One turn sends every row of this set to another row. A few are shown first. Where does it send the rows asked after them?
somib: [-4 3 -7 2 0 4 2 -6 -3 -30 3 -17 4 3 4 -3 1 -4 3 1 0 -1 16 -4 -8 -1 -2 4 17]
fuvo: [8 4 2 -8 -5 -13 2 -6 -7 0 2 12 9 10 1 5 7 -2 -7 9 10 10 14 -24 -4 -4 9 4 -10]
Gipim: [-6 -5 -7 -10 8 -6 0 7 -10 -1 7 -8 8 16 -7 -3 -9 3 -20 -11 7 4 -2 -8 -1 -2 -13 -6 18]
Rofo: [13 0 5 0 1 5 -9 -6 11 20 2 -10 -5 -6 -1 0 9 18 -12 5 2 11 -9 3 -16 3 2 -1 7]
Fadud: [-13 -10 -7 11 0 -16 -1 6 10 6 2 -8 -8 -10 8 -10 -13 -9 0 0 -5 -9 -14 -2 -13 -4 10 -5 2]
vofi: [-4 -2 8 -6 -1 -21 3 -3 -11 -5 9 -2 4 9 1 4 3 -3 -10 11 18 1 14 -20 -6 -2 6 4 -7]
vosam: [-5 -7 -16 -8 -7 -4 11 -5 1 1 -8 11 15 15 -1 11 -7 -6 -6 2 -10 0 4 10 6 -3 8 13 -5]
firo: [9 8 -14 1 1 7 -1 -8 -3 -23 -7 -6 12 1 4 6 3 -2 7 -1 -10 6 16 -9 -1 7 3 7 12]
Dut: [1 13 9 5 1 -16 -6 6 -4 0 9 10 2 3 0 -6 1 0 -6 -6 8 4 9 -24 -13 2 -1 13 -4]
Bap: [-31 -13 2 3 -1 -9 3 4 4 -8 3 -4 4 9 -2 1 -8 1 -12 0 1 -1 -1 12 -9 -4 2 8 4]
linef: [7 5 -15 12 -4 -6 -6 4 6 14 -2 5 1 -10 9 -8 -5 -6 -6 -9 -16 2 -18 -14 -7 -1 9 -5 2]
supe: [10 -4 2 1 2 1 3 2 2 -11 0 5 7 -1 5 1 -4 -10 4 1 -2 5 22 2 12 1 -21 5 14]
zab: [-23 16 6 5 -1 -12 3 -8 3 14 -4 9 -2 1 -4 4 -7 3 -2 9 8 -6 -11 -4 10 2 -8 -7 -3]
soruv: [14 -6 3 9 3 -7 1 1 1 14 7 -13 -7 4 -6 4 6 5 14 -13 1 -14 -11 2 11 14 5 -8 -1]
govin: [-9 7 4 0 3 -12 4 -5 -14 15 -11 9 13 7 6 -8 -7 0 9 3 9 0 -8 -2 18 -14 8 -2 1]
nek: [29 -6 -7 -8 2 1 2 -4 0 23 -2 -10 2 1 4 0 1 7 -1 5 2 -1 -4 11 -1 -2 10 15 3]
Kisu: [-11 10 6 1 3 -13 2 -3 -19 14 -4 3 12 8 6 -12 -6 1 2 0 13 -2 -11 -5 17 -15 2 -4 6]
zevil: [4 -12 -19 -4 -10 -8 8 -8 5 9 -5 -1 2 -1 9 2 -4 -13 -5 12 -7 -4 -10 -6 2 -11 18 -13 -6]
ger: [-4 -6 9 9 -1 -2 -4 -2 -1 -14 -3 -1 13 -9 10 9 7 -3 -4 9 -4 16 18 3 10 5 -11 0 10]
zevu: [-4 5 8 4 0 -19 0 3 3 -1 2 13 1 3 1 -1 -2 -3 4 3 6 0 14 -14 -12 1 8 19 -12]
fusev: [-4 6 -1 10 5 11 -4 4 11 6 -2 -25 0 8 9 -6 -11 10 10 -1 -9 -1 -10 8 6 0 12 1 -14]
Lato: [-4 -4 10 9 -6 4 -3 -3 1 -15 1 3 11 -6 10 3 9 -3 -7 6 -3 17 17 1 6 -3 -14 -3 13]
badil: [-16 20 4 3 -2 -6 1 -8 3 16 -5 16 -1 2 -5 2 -4 5 -3 5 5 -1 -12 -10 10 0 -9 -11 -1]
rafi: [-4 2 -10 3 -7 8 6 -1 2 -30 -1 -7 4 -5 0 7 5 -4 4 11 -6 3 10 -3 1 4 3 15 5]
manaf: [4 -8 -15 -3 -1 -12 0 0 -6 9 5 -16 0 -3 6 -3 -5 -8 -17 4 2 -2 -15 -18 0 -5 4 -22 8]
verez: [13 -2 4 9 -11 5 7 -4 6 11 11 -1 -10 10 -5 -7 12 1 12 -14 0 -14 -11 6 5 -4 5 -10 -2]
zel: [3 5 -8 0 1 11 -1 4 -1 -28 1 -9 2 -5 -4 1 5 3 0 4 -1 11 7 -17 -2 5 -6 4 17]
Fetik: [19 -8 0 -8 0 0 3 -2 -2 16 9 -20 -5 4 3 -11 0 6 -8 3 12 -6 -6 12 -8 -10 2 10 10]
zodo: [9 4 -9 -5 0 19 3 0 9 7 -2 -21 0 13 2 1 -5 11 1 9 -4 5 -11 -3 15 -3 7 -12 -14]
Mur: [7 1 2 6 -3 -2 4 1 -3 -12 5 0 8 -2 9 2 -2 -12 -2 0 -2 0 20 4 13 2 -22 9 13]
Pul: [5 -17 10 6 -2 1 0 -2 5 8 3 -7 -5 4 -6 0 16 11 14 -2 4 1 -12 2 6 -1 15 -20 -1]
Niva: [-1 5 -9 1 1 2 -8 4 -2 6 -8 13 18 6 -4 6 0 8 -15 -13 -14 19 -6 -8 -1 6 0 4 6]
bifud: [2 12 -1 10 4 17 -7 6 8 7 3 -23 0 10 8 -13 -7 13 3 -8 -8 4 -13 0 3 -4 5 -6 -7]
rodu: [0 4 -5 -1 -1 14 4 1 4 3 7 -33 -3 13 4 -1 -5 9 -5 8 1 -2 -13 1 14 -4 3 -11 -12]
zufi: [7 -4 7 14 -12 0 1 -5 -7 9 10 -12 0 2 0 4 22 7 0 -7 -1 -4 -18 3 11 4 14 -11 -4]
ruri: [2 -3 5 4 -7 0 -2 -10 12 16 3 -14 -6 -6 4 6 9 11 -11 12 1 0 -7 17 -15 3 9 10 -2]

soruv moves to Pul
somib moves to rafi
Rofo moves to Fetik
Now these:
Fadud moves to zevil
Kisu moves to zab
Niva moves to Gipim
zevu moves to fuvo
Mur moves to ger
bifud moves to rodu

